Each row is where one point has got to under a steady rotation. How many steps took it there?
The counts run from 0 to 713.
-0.513 -2.180 0.672 1.013 -0.211 -0.823 0.633 2.094 -0.093 -0.288 0.940 -2.019 -2.545 -1.014 1.547 -2.721 -4.056 0.576 1.649 -1.672 0.866 -0.064 -3.050 -0.199 -0.886 -0.931 -1.972 1.199 -0.639 -0.829 0.968 -1.973 0.778 -0.421 1.106 1.538 -1.069 -1.012
157
3.388 0.235 -1.404 -0.346 0.300 -1.369 0.576 2.999 -0.018 1.005 2.195 -2.648 -0.387 1.180 -2.151 -0.921 -0.906 -3.148 -0.233 -1.299 0.885 0.865 1.989 -1.065 -0.747 -0.411 -0.681 2.376 -1.264 1.496 -0.355 -0.094 1.233 2.841 -0.557 -0.768 0.870 -0.478
250
-0.997 1.450 2.482 -1.536 0.169 -1.092 0.314 -0.585 -0.699 0.357 3.023 1.180 0.078 0.951 1.156 -2.745 -1.328 -0.279 1.094 -0.973 -0.636 -1.260 -2.079 2.154 -1.137 -0.315 1.448 -1.107 -2.596 1.390 -1.918 -2.081 -1.519 -0.072 0.231 0.574 -0.863 -2.495
300
-1.744 -0.894 -1.702 0.813 0.032 -0.849 1.385 0.964 -0.856 -1.134 0.228 -2.135 -4.056 -0.866 -0.437 -2.209 -1.440 -1.446 1.962 -1.110 3.549 -0.320 3.464 -0.343 0.258 0.292 -1.105 0.249 0.096 -0.815 0.174 1.318 1.369 -1.503 1.013 -1.154 1.123 -0.858
264
3.598 -0.431 0.825 -0.528 -0.089 -0.891 -0.447 1.282 0.413 -1.150 1.665 -0.874 0.997 0.336 -0.801 -1.955 -0.590 0.232 1.497 0.692 2.338 1.724 -2.604 0.112 -3.434 -0.586 0.424 2.260 -1.147 0.412 -0.261 -0.615 -0.618 2.874 -2.174 1.364 -1.706 -1.922
379
2.403 -0.898 -3.869 0.061 -2.770 1.413 0.041 1.395 -1.149 -2.409 2.732 0.113 -1.037 0.763 0.577 -1.626 -1.049 0.982 0.065 -2.792 0.183 0.702 -1.896 -0.924 -1.269 -1.215 -1.190 1.050 -0.147 0.488 -0.530 -0.888 1.533 -0.333 -0.669 -2.940 2.502 -0.767
112
-2.507 0.298 -1.489 -0.535 -1.392 -2.441 -0.874 0.276 -0.663 2.298 2.434 -1.645 -1.210 -0.942 1.002 -2.632 0.745 -0.032 -2.586 0.236 0.942 -0.833 0.227 -0.477 1.273 0.071 -1.756 1.609 -1.997 -1.710 -3.505 -0.780 -0.394 0.561 -0.084 2.068 -1.481 -0.718
418
-0.113 -0.817 0.327 -0.077 -0.605 -1.010 -0.599 0.305 2.470 2.157 0.037 -2.719 -1.186 -4.032 -0.577 -2.320 -1.601 1.734 -1.514 0.143 2.144 0.798 -0.703 0.730 -0.187 1.769 -2.393 1.421 -1.294 -0.383 -3.517 -1.310 0.737 0.268 -0.066 -1.135 -1.304 -1.091
546
1.565 -1.392 -1.814 -0.426 0.286 -2.128 1.790 0.969 0.254 -2.357 0.510 -0.532 -0.831 -0.086 1.847 -5.192 -2.296 -1.536 1.710 -0.906 0.540 -0.295 -1.014 0.489 -1.641 1.896 0.971 0.484 -1.050 -0.298 0.449 0.884 -0.146 -2.070 -0.658 -1.859 0.213 -1.194
259
-2.359 0.467 0.865 -2.092 0.143 -2.350 1.555 -1.138 -0.934 1.656 1.471 -1.041 -0.424 0.276 -0.253 -5.124 -0.030 -1.177 -2.171 -0.306 -0.177 0.135 1.313 0.903 0.479 1.614 -0.159 -0.521 0.265 -0.328 -2.040 -1.314 1.411 -1.708 1.753 1.344 -0.283 -2.551
179
2.126 0.182 -0.428 0.582 -1.104 -0.316 -0.603 1.277 0.161 -1.772 0.853 -0.086 -3.530 -0.747 0.809 -0.111 -3.053 -1.009 1.602 -3.583 1.680 -0.295 -0.756 -1.214 -0.430 -2.388 -0.935 0.712 -2.459 1.685 2.156 1.792 -0.598 0.066 1.767 0.563 0.414 -2.265
23
-1.022 0.681 -2.470 -2.498 -1.628 1.287 1.120 -0.264 -1.585 -1.915 -0.463 0.836 -1.736 1.220 0.215 -3.329 0.350 1.709 -0.150 0.424 1.012 -1.489 0.286 -0.300 -1.562 -1.139 1.365 0.635 -1.284 -0.978 -1.753 -2.728 -1.381 -1.926 2.010 1.863 -2.615 -0.629
599
1.445 0.530 -1.655 -2.176 -2.102 -0.131 2.579 1.203 -3.303 -0.363 1.264 1.674 0.227 2.519 0.656 -3.494 -2.127 -0.399 -2.334 -2.223 -0.586 -0.875 0.591 0.247 -1.063 0.447 1.277 0.440 -1.485 1.377 0.295 -1.043 -0.621 -2.204 0.456 -0.691 -0.082 0.329
345
2.774 0.209 1.658 -3.056 0.273 -1.604 0.988 -1.690 1.324 -0.255 1.438 -0.182 -1.261 -2.308 0.036 -3.303 -2.838 -0.501 0.645 -2.094 0.305 2.079 -1.724 -0.037 0.248 -0.058 0.666 -1.384 -2.115 2.487 0.243 0.478 1.289 1.071 0.740 -0.400 0.643 -1.885
171
2.677 2.082 -0.169 0.938 -1.638 0.432 1.254 -0.570 0.723 -0.702 0.320 -1.051 -1.771 -2.683 0.796 -0.934 1.475 -2.460 1.250 0.827 2.860 1.695 3.836 -1.781 -0.002 -1.518 -0.765 1.707 -0.203 1.292 -0.158 -1.045 1.333 0.316 1.490 -1.989 0.074 -2.392
638
-0.084 1.435 2.533 0.570 -2.153 0.038 -0.809 0.440 2.240 2.202 0.848 -1.656 -0.877 -1.405 -1.359 -1.388 1.186 0.397 -0.699 -0.510 0.602 0.970 -0.670 -0.777 -0.444 -1.711 -1.014 0.792 -2.595 2.194 -2.499 -2.398 1.176 1.683 1.597 0.026 -0.026 -3.092
549
1.923 1.679 -0.610 0.657 1.398 -1.614 0.495 1.840 -0.083 0.980 1.835 -1.323 -2.731 2.717 1.624 -0.701 -0.454 -3.907 1.117 -0.623 0.657 -1.366 2.774 -1.101 -1.391 -0.530 0.674 1.011 -1.086 0.037 -2.168 0.989 -1.376 -0.229 0.332 0.520 -0.336 -1.832
253
-2.426 -0.212 0.937 -0.586 -0.162 -0.280 1.555 0.825 -2.859 0.038 -0.218 0.136 -2.196 1.880 -1.244 -4.411 0.533 0.199 -1.977 -1.174 0.685 -0.623 1.823 0.231 -1.826 1.342 0.318 -0.650 -1.184 -0.030 -1.123 -0.094 -0.374 -3.797 1.791 1.163 1.215 -0.125
583
1.519 -0.012 -2.471 -0.852 -1.747 -0.969 -0.862 -0.582 -1.058 -4.176 1.984 1.316 -0.227 -1.240 1.353 -3.076 2.103 0.728 1.466 0.195 2.619 0.751 -1.862 0.398 -2.259 -1.097 0.959 1.848 -1.919 -0.164 0.386 -0.452 -1.204 0.607 -1.548 0.553 -0.007 -1.267
512
2.379 0.875 -0.360 -1.961 -0.484 -0.102 1.649 0.831 0.040 -0.273 -1.526 0.078 0.838 0.182 -0.230 -3.072 -0.954 1.354 -2.741 0.117 1.069 -1.418 -1.028 0.563 -3.426 0.138 0.974 1.973 -1.958 0.179 -1.946 -2.174 -1.581 0.071 0.103 2.620 -3.627 -0.187
466
-0.723 -0.681 1.757 0.018 -0.917 -1.092 1.492 2.959 -1.618 0.412 2.081 -1.248 -2.102 0.038 -1.911 -1.848 -2.288 -0.494 -0.541 -1.712 0.940 0.751 -0.388 -1.055 0.308 -2.695 -2.010 0.805 -1.516 1.488 0.666 -1.952 2.798 2.188 0.616 -0.034 1.316 0.689
160
3.860 1.573 -1.332 -1.967 -3.038 -1.036 0.210 0.421 -0.732 0.706 1.863 1.507 2.024 2.085 1.261 -1.393 -0.886 -0.220 -1.813 -1.356 -0.035 0.605 -1.013 -0.349 -1.642 -0.376 1.465 1.697 -1.950 1.156 -0.639 -0.621 -0.803 1.142 -1.083 0.294 -0.209 -2.660
107
0.615 0.743 -3.330 -3.731 -1.922 0.887 2.887 -0.678 -1.924 -2.648 -0.186 0.464 -0.422 1.395 0.109 -1.931 -0.300 2.332 -0.393 0.659 1.857 -1.275 1.055 -0.816 0.257 -0.674 -0.588 1.149 0.669 -0.479 -0.863 -1.633 -1.158 -1.025 1.492 0.548 -2.304 0.217
600
-0.022 0.132 -1.686 -1.948 -0.510 1.846 0.350 -0.229 0.822 1.264 -1.034 -2.352 -0.639 -0.823 -3.150 -2.899 -0.932 -0.190 -0.745 -0.237 1.121 0.611 2.695 -0.475 -1.052 0.411 1.754 1.771 -3.147 1.209 0.245 -1.507 -0.711 -0.607 2.464 0.321 -2.375 -1.604
594
0.971 1.032 0.277 -1.913 -1.090 0.497 2.194 0.288 -1.325 -1.043 2.599 -0.966 -2.745 -0.792 -1.303 0.077 -1.524 -2.257 2.816 -1.053 2.038 0.181 2.172 0.116 -0.824 -1.738 -0.450 -0.934 2.183 1.903 -0.270 -1.854 2.519 1.558 0.299 -1.531 2.303 -0.591
623
3.238 -0.276 -0.885 -0.260 -1.240 1.094 -0.662 0.944 1.851 -0.516 -0.990 -0.645 -1.487 -1.677 -1.663 -1.480 -0.976 1.250 -1.326 -0.125 2.039 1.716 0.485 0.309 -3.748 -0.873 -0.497 1.099 -1.595 -0.641 -2.397 -1.984 2.047 -0.309 1.101 -1.310 -2.036 -1.763
232
1.983 -0.498 1.234 -1.511 0.336 -2.750 3.864 1.506 -2.333 -1.950 1.354 -0.035 -1.333 -0.722 1.174 -2.559 -2.827 -0.068 0.380 0.191 3.527 0.085 0.533 -1.009 0.018 0.922 -1.742 0.664 0.627 -0.232 0.825 1.006 0.562 0.574 -1.537 -1.494 0.478 0.801
393
-0.887 2.132 -0.165 0.330 1.299 2.085 0.886 -0.476 1.122 0.572 1.590 -1.865 -2.881 -0.859 -0.811 -1.091 -0.028 -0.752 2.000 -1.223 0.761 -1.920 2.379 -0.196 -0.744 1.524 -0.665 0.522 -1.304 2.109 -2.401 -0.242 -2.664 -2.371 1.762 -1.887 -0.102 -1.481
445
0.984 0.797 -0.485 -0.606 -1.569 1.434 2.779 -0.137 0.442 0.334 -0.685 -2.193 -0.341 -1.939 -3.363 -1.078 -0.544 2.003 0.114 -0.910 3.933 0.077 1.634 -0.798 -0.111 1.594 -3.139 1.617 2.066 1.606 0.130 -0.271 0.474 0.299 1.108 -0.370 0.588 0.150
457
1.842 -0.236 -1.577 0.215 -3.146 -1.300 1.027 0.564 -0.506 0.003 1.075 -1.270 -0.426 -2.747 1.670 -1.251 -1.052 0.941 -0.802 -0.408 3.826 0.998 -0.115 -1.688 0.853 -0.061 -2.998 3.554 1.034 -0.580 0.803 0.896 -0.414 1.692 -1.823 -0.009 0.951 0.170
649
0.615 0.273 1.349 0.001 -0.822 -0.939 1.475 2.101 -1.742 -1.513 2.641 0.641 -1.471 -1.249 1.441 -1.760 -0.366 2.071 0.231 0.720 1.615 1.152 -1.656 -0.659 -1.639 -0.941 0.309 0.984 -3.347 1.323 -0.813 0.231 -1.882 0.269 -2.918 -2.334 0.925 1.017
527
1.467 -0.087 2.155 -0.768 -0.272 -0.513 1.459 1.585 0.031 -1.165 1.068 -0.780 1.152 0.913 -1.611 -2.436 0.695 3.243 0.252 -0.286 1.354 1.516 -2.770 -1.016 -1.119 1.125 -2.772 1.835 1.122 1.164 -0.179 -0.649 -1.059 0.449 0.996 2.277 0.764 -2.083
692
-0.776 1.094 -0.301 -1.267 -1.728 0.464 0.607 1.441 -0.142 2.318 1.118 -2.724 -1.169 1.417 -1.859 -1.530 1.189 0.348 0.418 1.175 -0.689 1.215 1.090 -1.587 -2.438 -0.170 3.435 0.515 -2.170 2.899 -3.354 -0.859 0.046 -0.194 -0.021 -1.031 1.758 -1.104
357
-3.482 0.258 -0.595 0.336 -1.590 -3.067 1.212 0.384 -0.509 1.016 0.825 -3.744 -1.435 -0.342 -0.538 -2.922 0.967 -1.561 1.245 0.483 1.885 -0.192 0.653 -0.812 0.341 0.874 1.418 0.977 -1.458 0.871 -0.876 0.698 0.661 0.417 -1.215 0.764 3.146 -0.421
267
-0.620 -2.094 -2.821 0.880 -0.890 0.039 -0.759 1.969 -0.785 1.678 3.030 -1.935 0.446 1.806 -1.103 -2.181 -2.862 -1.460 -0.535 -2.641 0.374 -0.268 0.856 1.007 -1.809 1.222 -1.247 1.449 -0.220 -0.304 0.099 -1.240 1.593 -1.474 0.134 -1.436 0.323 -2.478
115
2.033 -0.287 -2.782 -1.008 -1.886 1.704 1.468 -0.410 1.423 -2.652 0.060 -0.839 -1.434 0.104 -0.310 -1.218 -0.674 1.977 3.150 0.868 2.083 1.568 0.835 -1.600 -0.436 -0.236 -0.870 0.608 1.830 -0.120 -1.201 -1.084 0.880 -1.220 2.498 -1.880 -0.434 -2.643
366
0.080 1.793 1.342 -0.029 0.338 1.589 2.141 1.292 -0.108 2.229 -0.904 -2.222 -1.618 0.543 -1.877 -0.166 0.229 0.313 -1.092 0.664 2.136 -0.759 2.817 -1.425 -1.654 0.360 -1.411 2.223 0.603 1.021 -1.447 -1.707 -1.191 -0.848 2.297 2.366 -1.689 -1.437
461
1.582 1.432 2.522 -0.229 -1.398 -0.275 0.857 -0.075 2.265 3.063 1.117 -2.002 -0.231 -1.975 -1.301 -0.249 -0.220 0.809 -0.180 0.394 1.533 1.789 0.544 -1.415 1.426 -0.149 -2.530 1.843 -1.138 2.312 -1.817 -0.726 0.750 1.890 1.638 -0.619 0.225 -3.232
548
0.708 1.403 -1.570 -0.291 -1.884 -1.925 1.324 1.132 -1.113 1.022 2.303 0.768 0.615 0.496 3.341 -3.089 -0.938 -0.122 -1.476 -0.172 -0.779 -0.808 -1.047 -1.111 0.389 0.066 0.491 2.082 -3.630 1.198 -0.250 -0.216 -2.472 -1.041 -0.940 -1.737 -1.061 -1.014
659
2.902 0.571 -3.421 -0.655 -2.104 0.910 0.410 0.245 2.990 -0.919 -0.315 -1.797 -0.953 -2.093 -1.596 -1.172 -0.248 0.466 -0.356 -0.054 1.548 0.298 0.761 -0.228 -1.113 -0.717 -0.616 1.806 -0.973 0.406 -3.003 -2.107 1.532 0.220 0.789 -2.445 -1.438 -0.387
233
-2.561 1.097 0.833 -1.508 -1.159 -2.184 0.085 0.526 -1.920 1.640 2.377 -0.847 -3.181 1.373 -1.470 0.605 0.015 1.202 -0.835 -0.795 2.953 -1.102 1.490 0.405 0.973 0.861 -0.420 -0.845 -1.951 1.063 -3.595 1.665 -0.649 0.210 -0.267 -0.417 1.530 -1.595
672
